Each row is where one point has got to under a steady rotation. How many ticks took it there?
The counts run from 0 to 177.
[-1.93 -0.92 -1.77 -0.06  1.00 -1.31 -4.63  0.58  1.33 -0.76 -0.77  3.88
 -3.20 -2.41 -0.44 -3.64  2.81  4.28 -0.83  1.22  1.65 -1.17 -1.79  1.51
 -2.22 -0.95  2.09]  38
[-1.36  1.74  1.01  0.99  2.20  0.12 -0.83 -5.93  1.56  3.34 -1.40  0.28
 -2.76  0.96 -2.78  0.17  0.78  3.98  0.60  0.24  3.50  3.17  2.64  2.50
  0.20  1.68  1.92]  65
[-1.10  5.05 -2.49  1.86  2.93 -1.95 -1.52 -0.20  0.09 -0.27 -0.37 -2.79
 -0.65  0.43 -4.55 -2.06  0.85  2.13  0.33  2.19  0.14 -0.59 -0.18  2.74
 -1.29  1.19  3.44]  93
[-0.32  3.22  2.12  0.02 -0.17 -2.63  3.87  2.50 -2.86  3.24  0.73 -2.06
  0.20  2.56 -2.98  1.21 -1.74 -2.19  3.55  0.55 -0.03 -2.43  2.78 -1.40
 -1.61  2.50 -2.47]  138
[-1.17 -2.25  1.07 -0.02 -0.74 -0.26 -5.36 -2.56  0.10  1.31 -1.43  4.18
 -2.48 -1.49  0.11 -2.37 -1.33  1.60 -1.86  0.60  7.10 -0.13  1.11 -4.28
  3.82 -2.81  0.18]  9
[-1.39 -0.14  2.86  2.25  0.92 -0.81  0.13 -2.93  1.40 -0.88  2.92 -3.82
  3.62 -0.74 -3.53  1.29 -2.23 -2.38  0.19 -0.97 -2.26  2.48 -0.13 -5.15
  0.55  0.05  0.24]  152
[-0.56  1.46 -2.30  0.57 -4.01  0.01  1.91  0.72 -1.57 -0.65 -0.95 -4.24
 -2.14  1.44 -0.47  1.10  1.87  0.64 -0.95  2.82  1.68  3.15  0.65  4.70
 -3.44  0.25  1.21]  78
[-2.22  0.08  4.77 -1.37  1.31  0.73 -1.84 -0.30  0.70  3.00  2.37  1.72
 -2.91  3.26 -2.16 -1.86  1.44 -0.34  4.09  0.61  1.66 -1.40  4.19  1.67
 -2.01  0.88 -3.09]  113
[ 0.28  1.16  2.02  2.13 -1.30 -0.46 -3.05 -4.08  0.41 -0.73  2.23 -4.22
  5.91  1.84 -1.29  2.30 -2.43 -2.92 -1.17  1.88 -1.87  2.01 -0.32 -1.92
  1.17 -1.16 -1.87]  151
[-2.50  2.03 -0.69  1.44  0.18 -2.88  0.53 -3.27 -0.63  2.59  0.76  3.21
  2.85  3.35 -2.39 -2.99 -2.19  1.82  4.13 -0.63 -2.64 -0.06  4.03 -0.24
  0.88  2.42  0.78]  90
[-0.77  1.19  2.76  0.76 -0.36 -0.95  1.70  0.17  1.07 -1.20  0.23 -4.30
  2.75  2.37 -2.41  2.29 -0.79 -3.98 -0.31 -3.51 -3.17  1.51  1.49 -3.23
 -0.07  0.00 -1.87]  153
[ 0.12  3.26 -1.09  1.93 -1.87 -1.03  0.87 -1.62 -0.26  3.43 -1.23  1.56
 -3.82  0.47 -1.09 -0.29 -2.68  1.40 -0.31  0.70  6.25  3.74  2.11 -0.11
  3.13 -0.12  2.00]  33
[-1.04 -1.71  2.95 -1.05  0.88  0.45 -5.56 -3.41  3.67 -0.04  1.64  0.04
  0.47 -2.94 -0.09  1.84 -0.51 -0.85 -0.75 -0.11  1.99 -0.60  0.24 -4.69
  2.19 -3.28 -1.59]  175
[ 0.92  3.98  2.68  2.32  2.94 -3.71  2.20 -1.66 -2.05  3.13  2.15 -0.31
 -1.48  1.31 -2.49 -0.77 -2.84 -2.56  1.74 -0.99  2.57 -1.18  2.76 -4.22
  3.55 -0.15 -2.20]  168
[-3.79 -2.47 -2.29  2.13 -0.57 -0.53 -2.43 -2.38  2.52  0.94 -2.46  4.81
  3.61 -1.15 -2.26 -0.48 -2.28  3.47 -0.10 -1.97 -5.46  2.72  0.63  0.57
  0.52  0.21  1.24]  43
[-2.08 -2.38  2.39 -0.86  2.94  0.07 -1.47 -2.80  4.95 -0.56 -0.11  1.17
  1.23  0.07 -2.51  1.62  3.57  1.77  1.34 -0.54 -3.10  2.32  1.37  1.88
 -4.90  1.22 -0.30]  98
[-0.98 -2.86 -2.90  0.10 -1.04 -0.91 -0.99  1.03  3.23 -2.12 -1.97 -2.19
 -3.75 -3.74 -1.17 -0.49  3.15 -1.38 -4.45 -1.40  1.69  0.79 -3.31 -0.05
 -2.63 -2.13  1.38]  22
[-2.02 -2.55 -2.56 -1.50 -3.44  2.18 -0.77  1.54 -2.47 -1.11 -2.26  1.11
 -2.87 -3.04  0.98 -1.72  1.34  1.00 -1.43  0.74  2.68 -1.29 -0.38  4.07
 -3.64 -2.43 -0.01]  54
[-1.23  3.67 -0.19  1.87  4.76 -5.13 -2.56  3.87 -1.43  1.93  1.15 -0.05
 -3.26 -2.49 -4.05  0.56  0.25 -0.73  1.05 -2.83  2.29 -2.84 -1.24 -3.83
 -1.28  0.29 -0.88]  171
[-1.54  0.80 -3.48  2.63 -0.37 -3.55 -4.15  0.41 -1.46 -2.04 -0.29  0.66
  3.65 -3.20 -2.73 -1.59 -1.22  2.49 -2.53  0.16  0.19  0.49 -2.74 -4.58
 -0.47 -1.19  4.60]  14
[-0.80  0.88  2.58 -0.64  3.66 -0.91 -3.20 -4.98  3.32  0.82 -0.20 -1.91
 -0.76  0.50 -1.98  3.15  3.14  1.21  0.08  1.58  1.54  1.23  2.27  2.37
 -3.01  0.61 -0.27]  96
[-1.08  3.89  0.38  1.91  1.74 -3.06  1.24 -1.78 -0.06  1.52  1.05 -1.49
  3.35  0.76 -3.53  1.23 -0.34  0.39  1.79  0.06 -2.94  0.13  2.20 -0.71
 -0.85  1.94  1.26]  122
[-0.97 -0.36 -0.35 -1.02 -0.43 -0.98 -4.60  0.88 -0.96 -0.58  2.29  0.49
  3.05  1.29  1.14 -4.00 -0.72  2.71  3.31  2.02 -0.62 -5.39  0.32 -1.44
 -1.69  1.43 -0.59]  117
[-2.86 -1.18 -3.94  2.42 -2.95 -0.42  0.95 -1.49  1.66 -0.53 -3.10  1.01
  3.88 -0.24 -2.75 -1.40 -1.99  5.25 -0.70 -0.85 -4.61  1.50 -1.01 -0.63
 -2.05 -0.29  2.01]  44
[-1.80  0.04 -4.80  1.26 -4.31 -0.24  1.27  3.19 -2.98 -0.59 -1.63  2.39
 -0.49  0.32 -0.68 -2.89 -4.46  1.90  0.14 -2.23  0.65  0.94 -0.99 -1.35
 -0.28  1.30 -0.01]  29
[-2.49  0.15 -1.84  1.05  4.22 -3.17 -1.88  0.14  1.05  1.13 -2.32  4.95
 -4.23 -2.93 -2.63 -2.39  2.09  3.43  0.24 -0.99  3.22 -0.10 -2.47  0.73
 -2.86 -0.52  0.36]  37
[-0.93 -0.25 -3.69  2.53  2.68 -2.18 -1.44  0.49 -1.71 -0.98 -3.15  2.27
  2.50 -3.74 -1.36 -3.34 -1.79  3.65 -1.79 -0.04 -2.07 -0.70 -2.27 -3.89
  1.40 -1.74  0.27]  13
[-2.58  0.19 -0.99  0.23  2.73 -4.14  0.44  0.32  0.27  1.05 -3.32  4.61
 -3.16 -1.56 -1.25 -1.54  0.97  3.88  0.10 -2.72  3.60  0.18  0.92  0.74
 -1.38 -0.11  1.75]  36
[-1.23 -1.92  0.35 -0.81  0.17 -0.86 -4.75 -0.45 -0.02  1.87 -1.12  2.98
 -2.69 -1.34  0.14 -1.68  0.36  0.70 -1.62  1.46  6.45 -0.55 -1.46 -2.16
  1.32 -1.58  0.34]  8
[ 0.70  0.31 -0.20  1.30 -3.65  0.53  3.89  0.32 -0.21  3.20  0.04 -1.29
 -2.30  0.28 -2.52  2.68 -2.43 -2.68 -1.24 -0.74  3.92  4.12  2.06 -2.73
  2.61 -2.37  0.34]  2
[-0.11  0.94  1.42  1.38 -0.09 -0.13  0.26  3.86  0.33 -3.33  1.92 -4.76
 -2.31 -2.57 -1.17  1.85  2.90 -6.10 -0.33 -3.14  0.91 -1.85 -0.87 -1.13
 -4.49 -2.36 -1.54]  156
[ 0.06 -4.56 -1.20 -1.19 -2.94  2.44 -1.84  0.85  2.11 -3.39 -0.91 -0.57
 -1.62 -3.03  0.95  0.33  1.91 -0.64 -3.10  0.05  2.73  0.23 -2.36  0.96
 -2.01 -2.54  1.17]  23
[-0.36  1.96 -0.72  1.77 -2.87  0.29  4.67  3.03 -1.29  0.64  0.75 -0.81
 -0.34  3.98 -2.87  1.07 -2.19 -2.90  2.79 -0.18 -2.85 -0.58  1.27  1.61
 -3.72  1.47 -2.24]  107
[-1.52  0.51 -5.82  2.55 -0.84 -0.19  0.03  0.77  0.44 -2.17 -3.57 -0.88
  2.46 -1.69 -2.92 -1.09 -0.40  2.22 -2.73 -0.05 -5.26  2.34 -2.49 -0.98
 -2.56  0.87  2.63]  45
[-1.80 -1.34  1.65 -1.16 -0.79  1.16  3.06  1.31  0.85  0.46 -1.35  2.34
 -3.94  0.96 -0.05 -0.21  2.50  1.32  4.23 -1.78  1.15 -1.29  1.79  3.84
 -5.68  1.31 -2.37]  83
[-2.18 -2.30 -1.71 -2.40 -4.82  1.65 -5.00  2.63 -1.13  1.43 -0.43  0.49
  0.63  1.19  2.56 -2.66  0.14  2.69  3.05  4.08  3.63 -4.42  1.60  2.30
 -1.95  0.77 -0.58]  86
[-3.06 -4.15 -1.85 -0.57 -0.15  1.75 -6.24 -2.80  3.65 -1.95 -1.21  0.84
  1.41 -3.08 -1.85 -2.00  3.18  5.30 -0.93  2.77 -1.75 -0.26 -1.01  2.81
 -1.90 -2.50  1.75]  70
[ 1.23  3.71  1.34  1.10  4.38 -4.49 -0.12  1.27 -0.90  2.32  0.55 -0.32
 -3.31 -1.40 -4.89  0.49 -1.25 -0.98  1.69 -3.99  1.28 -0.72  0.40 -3.68
 -0.01  1.55 -0.90]  170
[ 0.40 -4.61  5.06 -0.26  0.63  2.09 -0.99 -3.37  3.43 -0.38  2.04 -2.76
 -0.23  0.86 -2.67  1.56  1.65 -4.14 -0.53  0.15  0.12  0.26  2.78  0.83
 -1.88  0.54 -3.02]  128
[-1.52 -0.90  0.81  0.27  4.13 -2.59 -1.07 -1.89  3.18  0.84 -0.98  3.04
 -1.39  1.17 -2.83 -1.87  4.14  4.36  0.68 -2.17 -0.89  0.42  2.83  1.30
 -2.62  1.17  1.86]  67
[-0.30  2.41 -0.98  2.25  3.61 -1.38 -3.86 -3.06  0.29  0.30  0.78 -3.56
  0.35 -0.19 -2.56 -0.75  1.64  0.83 -0.74  3.52 -0.69 -0.88  0.18  2.84
 -3.55  1.57  3.57]  94
[-0.40 -4.91 -0.61 -1.87 -3.08  3.57 -3.44 -0.88  1.56 -2.47 -0.25  1.52
 -1.82 -2.74 -0.92  1.19  0.23 -0.10 -3.23  1.17  3.57  1.92 -0.14 -0.04
 -1.36 -2.30 -1.14]  24
[-0.81  0.01  3.86 -1.87  0.91 -0.19 -4.03 -3.23  1.98  0.71  2.82  1.34
 -0.65  2.36 -0.17 -0.12  1.54  0.65  2.30  0.61  1.53 -2.02  2.41 -1.95
  1.26  1.24 -2.44]  144
[-0.78  3.62  0.89  1.26  2.05 -3.57  2.54  3.72 -3.72  0.43  2.71 -0.41
 -1.37  2.34 -2.85 -0.86 -0.72 -1.41  2.62 -2.07  1.80 -3.35  1.11  0.98
 -3.68  1.79 -3.42]  139
[-1.94  2.75 -0.22  2.33  4.12 -1.25 -0.75  0.17  0.74 -1.18 -0.38 -4.90
  0.95 -0.67 -5.95  2.72  1.33 -1.21  1.07  0.31 -2.36 -2.45 -0.01  1.89
 -4.37  2.47  1.92]  124
[-0.67  4.52 -5.01  1.99 -1.14 -2.34 -1.18  0.66 -2.73  0.94 -1.05  0.66
 -2.20  0.15 -0.60 -0.82  0.12  3.57  0.89  3.59  2.78  0.49  0.00  2.53
 -2.28  1.12  4.03]  62
[-1.24 -4.30  3.32 -2.04 -3.42  1.76  0.84  2.17  0.32 -0.27 -0.34  1.80
 -0.84  1.61  0.24  0.38 -0.65 -2.62  1.75 -3.38  0.84 -0.85  1.01 -3.71
  1.15 -0.30 -5.20]  161
[-1.52 -1.12 -1.62 -1.33 -2.58  1.96 -3.21  1.92 -2.29  1.05  0.11  1.75
 -2.66  1.79 -0.44 -3.78  0.54  3.19  2.50  0.41  1.37 -4.20  0.76  2.91
 -3.01  1.54 -2.47]  85
[-0.92 -0.67  0.87 -0.48 -2.82  3.41  1.22 -1.99  0.06  1.19 -0.76 -2.90
 -3.38  1.73 -0.21  2.99  0.60 -0.82 -0.49  2.38  2.75  2.84  3.85  4.88
 -3.81  1.40 -0.27]  80
[-0.80  3.49  0.78  1.45  2.64 -1.79 -2.82 -3.20  1.11  0.74  1.23 -3.40
 -0.27 -0.72 -2.37  2.05  3.09  0.21  1.18  1.92  2.05  0.92  2.27  1.78
 -2.83  0.18  1.07]  95
[-1.97 -4.77  3.83 -1.61 -0.88  2.92  0.04 -0.52  0.95 -2.25  2.75 -3.11
 -1.68 -1.02  0.31  0.31  1.02 -2.67  0.33  0.61  2.12  0.21  0.76 -2.60
 -0.19 -0.21 -3.74]  159
[-1.65 -1.30  2.68 -1.08 -2.28  2.06  3.39 -2.46  0.52  2.60 -0.72 -0.01
 -4.08  3.27 -0.79  1.89  1.31 -0.86  2.77 -0.17  2.41  2.02  4.84  3.42
 -2.65  0.39 -0.88]  81
[-2.84 -2.20 -2.74 -1.60  1.93 -0.16 -2.06 -1.28  3.58 -1.00 -1.89  3.27
 -0.94 -0.89 -3.85 -1.46  2.21  3.79  0.77 -0.55  0.35 -1.77  0.87  2.30
 -4.25 -0.09  2.68]  68
[-1.02 -2.11  0.19  0.25 -0.81  1.44  3.33 -1.09  1.24 -0.65 -0.79  0.90
 -3.66  0.34 -1.58  1.77  0.43  1.53 -0.31 -3.16 -0.58  1.87  1.50  2.34
 -4.65  0.73  1.07]  51
[-1.64 -2.71 -0.96 -1.05 -4.52  3.13  0.21 -1.68 -2.87  0.78  0.07  2.43
 -0.86  2.33  1.37 -2.25 -3.00  3.54 -0.23  0.62  2.92  2.80  2.15  2.16
  1.70  1.10 -0.99]  57
[-3.42 -1.87 -0.91 -0.94 -2.81  4.66  0.66 -4.90  1.49 -0.40 -0.20  0.04
  4.06  2.58 -1.30  1.27 -1.83  2.08 -0.30  0.83 -3.30  3.03  3.43  1.29
 -0.79  0.35 -0.09]  73
[-2.58 -3.77  3.89 -1.84 -1.77  1.94  0.56  1.96  3.03 -1.57  0.08  0.58
  0.69  0.59 -1.79  0.60  1.81 -1.02  1.80 -0.98 -4.36 -1.83 -0.45 -0.29
 -3.36  1.13 -5.18]  130
[-1.49 -2.01  1.76  0.12  3.54 -0.35 -6.69 -1.09  2.75  1.06  0.87 -0.55
 -0.36 -3.17  0.09 -0.45  1.05 -1.06 -1.91  1.84  2.59 -1.08 -0.35 -1.30
  1.62 -1.03 -1.46]  174
[-0.28  5.27 -2.72  1.00  2.21 -2.14 -0.18  0.70 -1.87  0.09 -0.04 -1.13
  1.73  1.45 -4.57 -1.38 -0.64  4.26  1.55  0.62 -3.75 -1.83  2.05  3.03
 -2.79  1.41  3.13]  92
[-1.98  0.83 -1.32  0.10 -2.28  1.89 -3.46 -2.21 -0.36  1.55  0.55  2.39
  1.70  2.70  0.35 -2.40 -2.28  1.89  1.74  4.87  2.11 -0.21  3.47  1.40
  0.12  1.59  0.61]  88
[-0.48  1.76  0.61  1.99  0.36 -1.49 -3.26 -2.35 -0.44  1.68  1.27 -1.25
  5.30  2.73 -2.47 -0.25 -2.83  1.45  3.19  2.55 -1.98 -0.63  2.06 -0.60
  2.81  1.62  0.17]  120
[-2.82 -2.44 -1.41 -0.56  2.86  0.94 -3.83 -1.76  2.32 -1.39 -1.65  2.03
  1.43 -1.53 -2.27 -1.59  3.62  3.62  1.16  1.65 -2.10 -1.89 -0.24  3.72
 -4.35 -1.06  1.78]  69
[-2.28 -2.31 -0.94 -1.02 -0.23  0.47 -3.15 -2.09  2.57  0.93 -3.11  4.65
  1.15 -0.48 -0.51 -2.85 -2.51  4.27  1.09 -2.44 -0.32  0.19 -0.57 -4.58
  3.33 -1.13  0.74]  11
[-2.41  1.39 -0.68  0.18 -1.98 -0.97 -1.60 -2.99 -0.95  3.07  1.42  1.04
  3.70  4.18 -0.40 -0.83 -3.29  4.13  2.65  2.82 -1.06  0.60  4.48  0.72
  0.55  1.87 -0.72]  89
[-3.27 -3.11 -0.82 -0.16 -0.56  1.74 -1.66  1.18  3.94 -2.78  1.65  0.04
  1.93 -0.99 -1.47  0.12  2.38  1.15  1.01 -0.55 -3.24 -3.10  0.24  3.46
 -5.69  0.58  0.28]  100
[-0.20  2.79  0.08  0.97 -0.50 -2.16 -4.87  0.08  0.25 -1.95  3.42 -2.94
  7.22 -1.22 -1.78 -0.70 -0.57  0.32  0.05  2.18 -2.12 -1.95  0.47 -2.76
  1.57  0.94 -1.64]  149
[-0.71  1.96 -0.78  0.23  2.12 -2.58  2.14 -1.43 -0.29  2.56 -1.28  3.42
 -5.87 -0.09 -1.75 -0.31 -1.01  1.53  0.78 -3.78  4.47  1.49  2.21  0.35
  0.25 -0.40  2.91]  35
[ 0.02  2.30 -3.27  0.75  0.46 -0.74 -0.25 -1.96 -1.61  2.52 -1.08 -1.40
 -2.20  0.30 -0.27  0.51 -0.24  2.56  0.42  2.18  3.83  2.19  0.43  1.93
 -0.22  1.85  3.65]  63
[ 0.59  3.00  2.57  0.35  2.97 -5.00  0.68  0.91 -1.55  5.23  1.40 -0.58
 -0.42 -0.47 -5.16 -0.26 -3.08 -1.91  0.65 -3.01  1.26  0.00  1.28 -4.65
  1.06  0.42 -2.12]  169
[-1.36 -2.81  2.21 -1.76  0.34  2.17  2.43 -0.67 -0.22  2.52  0.88  2.56
 -4.58  1.75 -1.56 -0.01  1.23  1.05  2.71 -1.08  2.42  1.57  3.80  2.22
 -4.07 -0.50 -1.78]  82
[ 0.75 -0.90  0.94 -0.76 -0.05  1.18 -1.84  3.87  0.97 -2.51  1.90 -4.79
 -2.58 -2.33 -1.06  1.43  1.22 -4.63 -2.53 -2.06  2.37 -1.65 -0.69 -0.63
 -2.51 -0.62 -2.65]  157
[ 0.43 -3.80 -3.21 -1.39 -5.96  3.70 -0.27  1.90 -2.36 -0.09 -0.57  3.09
 -1.49 -0.23  1.97 -1.74  0.29  2.68 -1.00  2.36  2.94 -0.35  0.27  2.75
 -0.01 -0.84 -1.02]  55
[-1.44  0.32  3.62 -0.12  3.03 -1.13 -4.88 -0.94  2.55  1.12  1.29  2.71
  2.91 -0.12 -1.91 -2.01  0.73  1.87  2.72 -3.02 -2.68 -5.08  0.24 -3.99
  0.95  0.50 -3.64]  146
[-0.23  1.81  1.30  0.05  4.94 -3.65 -5.12  1.69 -0.49 -1.26  0.52 -1.11
 -1.69 -2.97 -1.59 -0.21  2.07 -0.16  1.01 -1.82  3.68 -3.57 -2.07 -2.29
 -1.42 -2.00 -0.16]  172
[-0.68 -8.08  0.61 -1.43 -4.00  2.27 -1.57 -1.69  1.01 -0.31 -1.16  3.04
 -0.41  0.29  0.65 -0.79 -0.66 -1.71 -1.81  0.46  2.73  3.05  0.62  0.05
  1.07 -4.02 -0.96]  25
[-1.37  3.93 -6.22  2.79 -1.25 -2.34  1.24  0.92 -4.05  0.49 -1.84  0.28
 -0.39  0.91 -1.19 -1.64 -0.44  3.09  1.54  1.22  1.38 -0.55  0.63  1.99
 -0.69  2.61  1.39]  61
[-1.65 -1.20 -2.81 -1.35  0.52  0.43 -5.71 -1.64  1.65  0.62 -1.62  2.56
 -0.62 -3.36 -1.55 -1.96  1.63  3.87 -1.42  2.48  3.72  0.02 -0.77  1.82
  0.61 -1.20  1.90]  39
[ 0.24  0.67  1.39  0.98  3.14 -2.29 -5.48  1.18  1.57  0.82  0.37 -1.27
  0.41 -3.04 -0.37  0.01  1.86 -1.04  0.08  0.00  5.10 -2.41 -0.72 -2.51
  1.00 -0.56 -0.95]  173
[-1.20 -3.30 -1.74 -0.85 -1.62  1.61  3.59  0.65  1.89 -0.40 -2.98  3.30
 -4.55 -0.82 -1.75 -0.04  1.58  0.27  0.62 -2.46  0.04  0.32  0.11  3.34
 -5.72  0.44 -0.88]  52
[ 0.68  2.97  1.62  2.57 -0.71 -2.15 -0.02 -1.51 -3.13  1.23  3.06 -1.88
 -0.31  2.60 -0.43  0.78 -4.39 -3.33  1.18 -0.30  4.97 -0.95  0.68 -3.62
  3.88  0.18 -1.90]  167
[-1.39 -1.21 -0.42  0.90 -4.93  1.11 -1.28  2.27 -3.52 -0.35  2.90 -4.17
  4.00  2.40  1.13  0.09 -1.91 -2.34  0.84  2.77  0.83 -1.36  0.53 -1.11
  0.37  0.77 -3.18]  134
